Each row is where one point has got to under a steady rotation. How many steps took it there?
The counts run from 0 to 598.
[168 116 115 115 116  99  80 125 113 184 154 156 142 169 112 143 138 162
 139 118  91 155 145 139 146 126 158 159  89 137 100 112 144 119  81 120
 142 161  84 105  97 115 128 158 156] | 101
[150 159 154  96 110  83 116 145 112 169 122 133 108 128 134 144 114 124
 130 107  87 193 131 154 141  94 127 143  99 146 103 116 143 173  89 149
 175 125 105 159 102 167 111 134 161] | 579
[138 133 109  95 133 101 105 150 139 172 146 156 122 139 169 144 118 127
 117 116  91 172 103 158 141 156 138 146 118 128 135 153 107 172 115 116
 155 125 109 143  99 173 131 171 199] | 262
[139 136 131  66 114 116 102 130 129 144 135 158 160  93 135 178 134 110
 130 116  94 187 127 151 133 135 100 130 106  99 119 140 115 171 114 137
 180 100 121 134 126 184 119 176 167] | 504
[149 147 142 105 119 109 121 127 123 173 125 112 142 100 166 156  99 142
 137  87  82 200 143 150 154  81 129 155  95 145  99 154 118 152 108 136
 163 145  88 146 113 158 118 158 158] | 220
[152  89 117 121 144 126  86 137 144 178 150 139 141 142 170 147  97 146
 141  99  83 182 126 156 145 151 131 168 114 137  97 154 131 137 117 132
 135 154  87 128  96 149 122 171 182] | 198
[118 139 128 103 119 122  52 107 121 160 164 161 160 110 108 178 119 134
 122 114  96 148 119 152 153 125 136 135  97 118 135 151 127 167 106  93
 163 129 129 105 122 145 109 200 139] | 153
[176 130 137  99 110 122 103 109 121 190 186 162 156 165 119 141 139 164
 148  81  96 181 136 145 133 117 148 144 130 128  90 136 136 135  88 125
 141 144 117 129 114 125 107 178 135] | 470
[163 135 135 128 114 131 166 136 116 188 131 158 117 144 148 121 103 128
 143 124  84 193 138 119 144 113 120 159 103 164 104 102 148 154  79 145
 131 144 106 137 111 163 133 139 186] | 201
[144 139 124  93 135 107  68 128 133 184 167 152 165 144 136 164 132 152
 130  91  97 162 110 146 137 124 138 156 120 133 121 179 112 157 115 104
 143 148 104 119 100 143  91 190 155] | 544
[157 106 141 117 122 101  87 125 134 166 160 148 129 137 169 137 104 144
 154  91 101 203 120 169 137 154 132 147 119 113  87 134 137 135 105 126
 154 130 116 137 113 134 122 190 166] | 398
[134 147 148 109 112  96 128 136 112 179 128 138 119 116 159 146 102 129
 143  99  85 182 122 154 153  98 136 159  94 170 108 147 131 159  98 140
 151 139 105 158  99 173 105 162 162] | 484
[164 113 122  77 104 127 104 122 136 163 155 175 177 138 115 176 154 134
 138 112  91 176 139 141 119 146 109 134 119 106 102 143 124 155 107 151
 154 118 111 118 115 183 125 163 152] | 113
[121 117 130 145 103 142  82 121 118 141 144 172 142 122 107 160  93 102
 132 147  74 153 147 124 149 141 119 143  82 157 144 125 151 165 105 134
 147 131 105 119  86 197 142 163 157] | 35
[115 149 132 101 149 145 115 129 128 182 135 131 158 102 117 155 101 107
 141 142 104 183 118 117 157 133  71 162 104 120 131 147 126 164 119 103
 148 117 107 105 112 154 118 176 206] | 85
[112 138 130 128 134 129  86 142 140 160 138 132 122 102 155 142  87 104
 105 149  70 175 127 136 163 123 112 152  96 137 137 131 131 178 118 113
 161 127 105 131  98 176 138 149 200] | 517
[136 142 164 156 106 130  55 107 125 175 184 138 151 145  98 124 108 131
 136 106  88 186 142 127 164 102 134 154 114 137  91 134 159 156 100 109
 161 137 115 116  91 130 100 156 150] | 120
[121 117 134 148 108 141  70 101 121 148 151 159 138 102 115 151  78  97
 136 146  90 164 145 130 164 144 114 149  84 124 133 107 153 154  99 106
 153 126 120 106  95 152 157 178 178] | 235
[160 164 157 106 131  95 113 134 122 191 138 116 123 134 124 128 135 123
 144 111 102 201 136 123 146  98 111 152 118 131  76 142 140 159 103 130
 166 131  86 132 104 141  99 144 177] | 379
[124 149 129 132 120 129  73 104 118 166 169 163 136 122 100 137  98 107
 135 148 109 162 135 122 157 149 121 142 100 107 129 117 137 162 102  78
 146 118 119 105 101 140 128 191 195] | 435
[164 138 106  74 122 113 165 145 121 178 127 168 128 134 154 159 117 136
 124 128  87 182 125 137 132 114 124 145 107 133 134  97 120 154  71 135
 148 127 132 133 127 153 147 159 187] | 73
[119 109 128 157 126 130  50 130 129 174 177 157 157 157 111 149 111 128
 135 134  87 146 116 134 144 149 127 163 103 150 127 144 157 165 110 113
 141 140 116  95  81 153 121 166 163] | 194
[139 142 160 149 112 128  97 103 123 158 156 139 120 105 121 121  87 103
 158 125 112 195 142 121 161 123 105 143 108 120  91 121 155 155 113 112
 168 117 108 132 108 148 117 172 194] | 307
[144 147 124 111 110 120  86  97 111 180 187 161 142 145 114 133 114 146
 128 110 105 158 133 139 156 125 165 127 111 125 115 123 129 132  85  79
 147 133 131 119 113 116 111 203 154] | 79
[163 139 129  80 101  99 105 121 136 161 170 141 125 131 156 142 114 142
 125  86  95 200 125 161 151 125 145 123 125 108  96 132 116 153  96 111
 164 122 133 154 124 149 118 190 163] | 598
[163 109 114  86 102 133 106 122 135 154 167 188 162 130 113 168 126 140
 116 114  68 167 136 151 134 121 134 123 115 113 120  91 129 147  67 138
 157 118 149 112 141 162 153 163 143] | 596
[150 133 113  94 116 131  83 120 122 175 161 165 175 137  75 155 141 143
 136 140  89 156 146 123 145 113 119 143  98 100 111  89 141 140  74 109
 154 132 118  83 134 115 138 160 160] | 437
[161 121 125 114 120 110  85 119 121 191 176 167 136 169 130 135 115 163
 137 110  97 155 129 143 148 135 169 153 105 143 117 126 133 130  81 104
 126 158 105 115 100 116 119 185 159] | 6
[133 114 124  83 122 139  98 120 137 153 161 145 174 100 142 174 110 133
 130  83  82 185 132 150 146 128 118 141 114 116 124 153 112 158 115 127
 163 124 131 124 128 174 130 192 145] | 408
[141 146 124 129 112 150  77 102 131 177 187 145 148 140 107 134 119 146
 106 114  75 157 154 108 163 111 159 143 129 145 116 150 110 155 105  91
 153 148 107 118  95 161 119 163 157] | 184
[168 138 123  80  94 116 102 105 118 164 159 147 149 113 140 149 111 150
 133  90  81 184 164 143 161 107 161 123 107 115 101 124 112 134  84 119
 178 137 111 140 123 151 125 180 140] | 502
[171 108 116  80 139 117 143 144 124 191 128 169 167 144 136 156 138 137
 157 124  99 184 119 137 124 134  95 168 102 124 107 106 141 137  80 147
 132 141  91 101 127 131 132 161 186] | 9
[114 135 159 130 123 143 106 113 115 158 146 169 168 115  89 160 115  96
 159 137 105 177 120 123 138 124  62 163 101 138 116 124 162 166  94 128
 140 114 128  99 114 153 118 170 173] | 213
